-35 53 22 46 50 -> k_265
76 34 49 46 50 -> k_756
-118 15 56 85 58 -> k_546
-103 76 35 46 30 -> k_963
q: 85 58 => k_546
q: 76 35 => k_963
q: -103 76 35 => k_963
q: 35 46 => k_963
q: 15 56 => k_546

2 -10 -99 -4 5 4  k_633
-4 25 -87 0 -25 0  k_818
-1 -25 -97 0 16 -1  k_865
-1 -24 -83 -2 18 0  k_397
2 5 -102 -2 -8 1  k_923
4 66 39 0 -12 1  k_170
4 23 0 0 -25 -87  k_675
1 -6 -117 3 -4 -2  k_446
0 6 -107 0 -12 0  k_26
-4 29 -87 2 -29 -2  k_286
-2 -7 94 -2 11 3  k_129
q: 0 6 -107 0 -12 0 => k_26
q: 2 -29 => k_286
q: -87 0 -25 0 => k_818
q: 94 -2 11 => k_129
q: -25 -97 => k_865
q: 5 -102 -2 -8 1 => k_923

17 -10 85 2 25 23 11 -28 -8 14 -31 1 -1 -22 -3 5 -44 -1 -26 26 8 48 47
 41 -37 8 -2 -26 -36 70 -67 23 23 -3 -13 -28 -14 0 51 19 28 5 -> k_550
17 -10 85 2 25 23 11 -28 -8 14 -31 1 -1 -22 -3 5 -44 -1 -26 26 27 48 47
 41 -37 8 -2 -26 -36 70 -67 23 23 -3 -13 -28 -14 0 51 19 28 5 -> k_791
12 -16 14 -6 23 16 -21 3 -2 -15 -4 -15 6 0 -2 -11 -11 15 2 -1 9 -1 18 15
 19 11 -3 -24 -8 21 -6 -4 -5 0 6 -6 0 4 6 4 1 2 -> k_800
0 -12 21 -15 24 12 -22 2 -4 -4 6 -16 -1 -10 -4 -12 -18 13 6 -1 7 3 15 20
 18 14 -2 -26 -36 70 -67 23 23 -3 -13 -28 -14 0 51 19 28 -15 -> k_398
3 -2 -14 -4 -15 6 0 2 -4 -4 6 -16 -1 -10 -4 -12 -18 13 6 -1 7 3 15 20 18
 14 -2 -31 -3 26 -6 4 3 12 4 -7 -5 -5 1 -15 6 7 -> k_537
q: 18 14 -2 -26 => k_398
q: 6 4 1 => k_800
q: 0 -12 21 -15 24 12 -22 2 -4 -4 6 -16 -1 -10 -4 -12 -18 13 6 -1 7 3 15 20
 18 14 -2 -26 -36 70 -67 23 23 -3 -13 -28 -14 0 51 19 28 -15 => k_398
q: -3 26 -6 => k_537
q: 3 -2 -15 -4 -15 6 0 => k_800
q: 17 -10 85 2 25 23 11 -28 -8 14 -31 1 -1 -22 -3 5 -44 -1 -26 26 27 48 47
 41 -37 8 -2 -26 -36 70 -67 23 23 -3 -13 -28 -14 0 51 19 28 5 => k_791
q: 15 2 -1 => k_800

-14 -22 -1 25 -22 -17 0 -17 -75 26 -55 71 -36 32 -46 30 0 78 38 -28 44
 -6 -10 10 -32 45 -12 15 -20 -16 -5 -4 -22 -21 19 -1 -20 11 6 -20 15 -4  k_997
4 69 52 -5 -17 -14 16 -32 -59 30 -33 48 -54 101 -18 65 6 57 44 7 58 -1
 -27 49 -10 47 12 36 -9 -5 3 -28 -21 -47 4 -22 -22 22 11 -24 -22 -28  k_542
-18 -27 12 37 -28 -9 15 -29 -64 32 -33 55 -54 -12 -34 62 4 69 52 -3 62
 -3 -30 51 -10 43 15 31 -21 -1 -5 -28 -13 -49 -1 -19 -25 28 3 -22 -10
 -28  k_125
-22 -33 10 38 -29 -17 15 -29 -80 32 -45 61 -55 14 -41 62 4 82 58 -12 64
 -3 -28 43 -16 49 10 34 -22 -4 -6 -26 -19 -44 1 -17 -26 26 3 -22 -7 -26  k_202
-5 -23 -5 32 -20 -14 4 -17 -75 18 -46 66 -33 -26 -49 28 -3 81 51 -20 37
 -3 -11 22 -26 38 -11 20 -20 -3 -7 -8 -16 -19 -2 -2 -22 22 -9 -21 11 -8  k_460
q: -5 -23 -5 32 -20 -14 4 -17 -75 18 -46 66 -33 -26 -49 28 -3 81 51 -20 37
 -3 -11 22 -26 38 -11 20 -20 -3 -7 -8 -16 -19 -2 -2 -22 22 -9 -21 11 -8 => k_460
q: 4 69 52 -3 => k_125
q: 3 -28 => k_542
q: -17 -75 26 -55 71 -36 32 -46 30 => k_997
q: -25 28 => k_125

-101 -101 91 -8 : k_575
-95 -10 97 50 : k_348
37 116 -28 82 : k_941
53 -36 12 41 : k_835
107 30 -56 86 : k_585
3 87 76 101 : k_531
105 -101 91 6 : k_469
13 8 46 -102 : k_237
q: -101 -101 => k_575
q: 105 -101 91 6 => k_469

36 36 26 -13  k_951
36 36 26 -54  k_291
26 -93 5 -42  k_195
36 36 26 -33  k_311
36 26 -53 68  k_405
26 36 -53 73  k_691
q: 36 26 -13 => k_951
q: 36 26 -54 => k_291
q: 36 26 -53 => k_405

42 24 9 -38 18 20 -20 63 -24 -55 -28 19 48 71 -8 -39 35 -92 -8 86 17 16
 -23 19 -24 36 -35 5 -12 23 0 -33 26 -31 -23 40 42 -2 -17  k_112
-22 -32 43 -59 23 -31 -38 38 -10 -52 -25 -5 46 69 -42 -43 55 -61 -24 82
 3 33 1 -1 -8 18 -68 10 -36 23 -31 26 40 -23 -33 0 42 19 -42  k_646
-2 -40 -17 -113 19 -16 -10 17 14 -20 28 72 81 66 -37 42 24 9 -37 18 20
 61 49 53 -56 -75 -62 23 -71 30 -36 8 12 -69 27 -12 38 59 23  k_169
q: 23 0 -33 26 -31 -23 40 42 => k_112
q: 17 14 -20 => k_169
q: 42 24 9 -37 18 20 => k_169
q: 18 -68 10 => k_646

-8 -2 -37 15 70 -10 40 -18 17 26 -21 19 -2 -46 -15 -32 30 0 -5 77 8 48
 -56 30 83 -40 -2 7 4 -12 -24 52 -12 -43 52 -58 69 -48 -19 -42 -26 -5 : k_969
25 41 -2 44 -12 36 19 -36 -14 52 -42 -31 1 -2 -21 -3 -18 -12 23 14 -8
 -16 -54 49 30 -7 4 -12 4 -17 -12 -36 -2 -38 14 11 55 -57 -31 29 -2 20 : k_56
5 -11 4 23 -12 28 12 10 -15 4 -17 -11 16 11 -20 0 -8 20 -4 7 -9 -2 -25
 12 -7 19 -18 14 16 25 3 -4 0 -18 52 -54 67 -49 -19 -36 -28 3 : k_360
-9 12 7 -56 1 -56 -40 -7 23 -25 44 22 -28 -6 46 10 9 -37 5 -40 17 -9 73
 -42 -19 -21 32 -27 -33 -41 3 -4 5 55 4 -15 -85 65 36 -26 -22 22 : k_734
-14 -24 -10 -15 26 -18 5 15 11 -20 13 20 2 -11 4 -9 18 10 -15 18 5 23 7
 -14 8 -6 -6 10 2 10 -1 35 -3 3 7 -21 -3 12 8 -25 -4 -15 : k_370
-11 10 8 -57 -2 -56 -42 -4 22 -30 47 22 -28 -3 46 12 8 -34 5 -45 17 -9
 78 -46 -23 -18 32 7 -12 52 -12 4 -24 58 0 -12 -90 69 38 -24 -19 20 : k_887
-29 -38 -1 -58 20 -53 -26 31 24 -57 52 40 -10 -4 33 2 24 1 -21 -16 13 19
 69 -58 -27 -4 6 4 -12 5 10 41 1 48 -6 -21 -72 70 39 -42 -7 -15 : k_964
5 -11 4 23 -12 28 12 10 -15 4 -17 -11 16 11 -20 0 -8 20 -4 7 -9 -2 -25
 12 -7 19 -18 14 16 25 3 -4 0 -18 -13 17 28 -20 -13 19 15 -12 : k_235
q: 14 -8 => k_56
q: 7 4 -12 -24 52 -12 => k_969

